In the rows, zero is written as 128.
Each row of M is roughly a mix of the hidden directions of one of 3 groups; some rows fit no group.
M (120 x 12):
[[157  91 166 126 175 146 145 128 118 132 108 154]
 [122 112 125 114  84 156 159  88 125 112 130  88]
 [149 130 148 119 125 102 168 133 124  73 109  95]
 [144 154 110 133 110 105 153 145 193 120 123 111]
 [119 139 156  86 168 145 138 101 100 155 113 151]
 [144 129 153 122  83 104 143 160 135 141 111 177]
 [150 161 171 121 102  87 138 130  95 125 146 111]
 [135 148 123 121 182 149 109  79 122 160 128 121]
 [116 189 117 100 128 152  85 112 121 128 138 140]
 [117 108 140 129 102 118 103 150  78 144 159  90]
 [140 141 139 103 140 134 117 111 145 144 146 200]
 [113 129 129 141 147 144 115  88  78  93 117  95]
 [155 156  87 143 100 138 132 147 159 169 150 129]
 [139 107 111 155 114 167 129 100 153 146 126 180]
 [139 189 132 126  81 128 134 105 118 148 148 141]
 [133 124 139 131 149 140 120  92 111 142 174 182]
 [139 148 126 130 147 155 162 187 156 150 141 138]
 [166 136 133 138 106  68 155 119 130 129 115  97]
 [154 128 109 130 178 119 105 111  96  98 161 142]
 [169 154 115 101 161 111 104  94 110 134 154 146]
 [125 137 138 115 130 136  88 116  56 113 140 124]
 [115 114 174 159 102 105 154 146 165 148 118 143]
 [178 148  85  98 151 138 109 133 118 156 121 138]
 [113 141 164 141 108 142 149 112 170 146  90 160]
 [104 117 158 164 115 169 159 119 134 141  89 144]
 [151 122  89 104 110 155 142  94 114 178 130 127]
 [111 100 147 103 151  70 145 106 106 143 123 114]
 [131 115  66 124 175 146 140 155 129 128 118 115]
 [129 101 115 124 105 144 125 190 101 117 117 162]
 [ 85  94 119 156 172 135 138 114 112 163 121 134]
 [134  88 157 147 147 112 170 163 100 111 121 116]
 [165 131 168 119  85 108 154 136 115  93 120 115]
 [ 91 130 104 132 115 155 118  91 112 121 136  73]
 [ 86 172 143 139 147 139  88 130 118 129  92 118]
 [140 130  99 122 151  97 109 131 152  71 103 110]
 [ 90 112 127 166 182 128 126 122 122 131  90 138]
 [173 122 152 146 101  90 108 164 122 134 155 132]
 [127 125 137 153 109 161 162  90 117 168 155 149]
 [150 101  78 140 128 144 157 142 145  87 103 129]
 [120 115  88 188  91 126 112 136 142 114 118 127]
 [145 162 157 136  86 171 123 132 146  94 141 125]
 [ 90 113 109 130 129 163 129  82 138 171 119 144]
 [109 158 147 103 117 171 113 103 164 160 115 117]
 [134 152 146 136 125 122 152 144 176 187 131 129]
 [121 143 175 152 123 104 100 112 127 131 167  90]
 [137 122 148 130 158 133 184 166 131  92 112 115]
 [ 93 148  82 118 147 142 140 161 128  85 114 125]
 [118 150 129 176 129 101 120 179 146 100 136 142]
 [114 149 143 144 123 165  98  83 119 138  95 161]
 [134 117 116  97 133  98 147 132 130  80 122  75]
 [100 131  85 103 175 106 132 104 142 140 140 103]
 [171 138 152 124  92  89 111 127  87 140 129 112]
 [127 153 128 155 115 139  77 107 145 125  93 167]
 [158 114  89  88 117 131 126 151 127 178 135 111]
 [113 101 133 152 171 103 131 122 124 166 112 172]
 [176 109 155 130 106 124 142 169 139 105 116 163]
 [116 137 121 117 111 193 103 152 155 119 103 137]
 [144 182 165 156 122 117 125 150 155 132 140 156]
 [ 88 145 177  91 146 105 116 124 135 104 127 107]
 [157 139  80 134 100 126 116 134  92  95 160 133]
 [116  71 149  96 153 108 101 124 151 109 133 141]
 [119 141 131 114 146 181 107 120 141 148 118 182]
 [145  71 126 128 133 156 127  96 149 160 100 116]
 [113 116 130  93 117  83 160 114 133 161 140  90]
 [142  95 102 163  97 146 180 138 113 140 122 131]
 [130 133 125 164 169 163 129 168 143 134 124 168]
 [140 115 158 146  99 162 174 139 105 104 137 102]
 [148 138 121  95 145 116 129 147 178 108  93 161]
 [119 148 187 147 120 144 112  83 137 142 115 146]
 [178 149  96 122 144 112 129 141 178 129 143 144]
 [117 123 131  97 102 166 127  77 157 118 141 155]
 [137 120 146 107  84 151 128  79 122 162 104 115]
 [128 116 133 131 133  66 131  88 112 169 120 135]
 [112 156 183 130 122 112 128 116 142 148 122 178]
 [177  96 140 129  87 129 132 160 135  93 127 141]
 [112 117 115 142 154 157 123 119 172  85 162 148]
 [134 117 111  73 123  81 131 117 144 105 118  98]
 [141 175 118 110 143 138 127 115 124 186 133 160]
 [137 115 168  96 140 152 174 157 122  99 138 112]
 [126  79  72 136 102 132 143 131 115 119 129  98]
 [146 128 118 181 149 121 103 121 133 140 133 183]
 [107 126 163 131 165 148 115  85 107 159 125 157]
 [121 140 137 103 119 121 144 159 107  68 159 106]
 [147 122 171 143 128  86 136  82  97 144 120 128]
 [144 127  96 125 100 137 172 172 127 117 160 106]
 [171 131  94 106  99 100 134 137 159 123 156 102]
 [118 112 140 121 149 125 105  82  89 107 173 119]
 [141 127 142 104 102 114  88 126  81 131 171 112]
 [105 159 148 101 162 116 113 178 125 118 105 107]
 [113 104 125 103 179  93 154 161 106 122 134 124]
 [133 112 154 118  97 101 118 151  89 102 129  81]
 [122 157  96 149 167 165 104 149 158 118 127 148]
 [139 182 133 116  95 147 119 152 145 100 164 118]
 [163 175 140 102  79 118 112 123 137 110 141 124]
 [107 165 163 139  93 105 148 147 148 139  90 129]
 [106 144 107 127 158 107 167 159  88 145 132 155]
 [117 150 130 137  94 167 185 140 133 159 126 130]
 [145 106 143 105  80 119 141 110 136  86  92 112]
 [131 151 101 128 121  97  78  82 143 139 130 149]
 [ 84 140 134 159 166  95 106 154 130 115 110 150]
 [138 140 126 115 155 152  61 108 123 102 122 146]
 [119 170 131 114 150  92 114 171 131 130 156 160]
 [116 129 133 138 194 146 105  95 125 127 155 147]
 [133 165 128 143 143 156 137 125 171 141  80 154]
 [130 129  97 179 140 122 100 141 103 105 117 170]
 [141 102 108 158  80 114 158 149 127 101 145 103]
 [107  70 121  94 148 104 151 124 137 143 100 126]
 [103 160 122 137 122  71 142 167 141 128 152 115]
 [ 90 139 131 146 195 134 137 146 124 150 113 137]
 [115 135 131 189 161 107 122 103  94 141 140 133]
 [167 131  79 117 151 160 124  98 117 127 101 111]
 [106 167 157 117 166 130 137 128  94 135 117 171]
 [123 150  93  90 102 147 115 105 127 111 138  79]
 [163 148 134 135  87 150 157 120 118 122 179 115]
 [115 114 147  80 145  92 117 125 118  92 145  93]
 [123  86  78 104 150 150 126 135 110 105 158 132]
 [114 117 162 140  86 106 139 134 108 153 108  80]
 [150 101 110 108 134  93 133  93 112 125 171  94]
 [125 117 114 112 135  80 143 144 158 117 186 128]
 [130  98 117 131 113 159 119 116 157 160 113 184]]

Here is one row from each group, named. Which group is each of the other rows in?
[148 101 124 106 104 159 121 137 168 165 147 162]
<65>
[124 154 149  88 133  93 155 129 109 162 161 109]
<112>
[126 160 113 113 165  90 125 142  84 130 145 159]
<78>

[ 88  90 140 145 145 111 135 169  88 121 142 127]
<65>
[136 110 168 176 116 140 132 146  96 151 129 163]
<112>
[110 152 130 183 171 117 101 135 101 117 125 119]
<112>
[114 162 118 123 128 123 136 186 121 121  92 165]
<65>
[122 107 158 140 117  78 131 140  75 110 144 127]
<65>
[163 132 121 131  81  95 115  87 123  99 141 114]
<112>
[115 106 100  77 119  98  91 114 151 129 107 119]
<112>
[130 161 110 130 102 150  90 131 113 138 180 103]
<112>
[144 132 137 104  83 149 132 101 111 159  80 136]
<65>
[116 157 171 133 106  74 146 103 128 151 131 128]
<78>
[113 145 153 136  91 183 152  96 122 149 122 133]
<112>
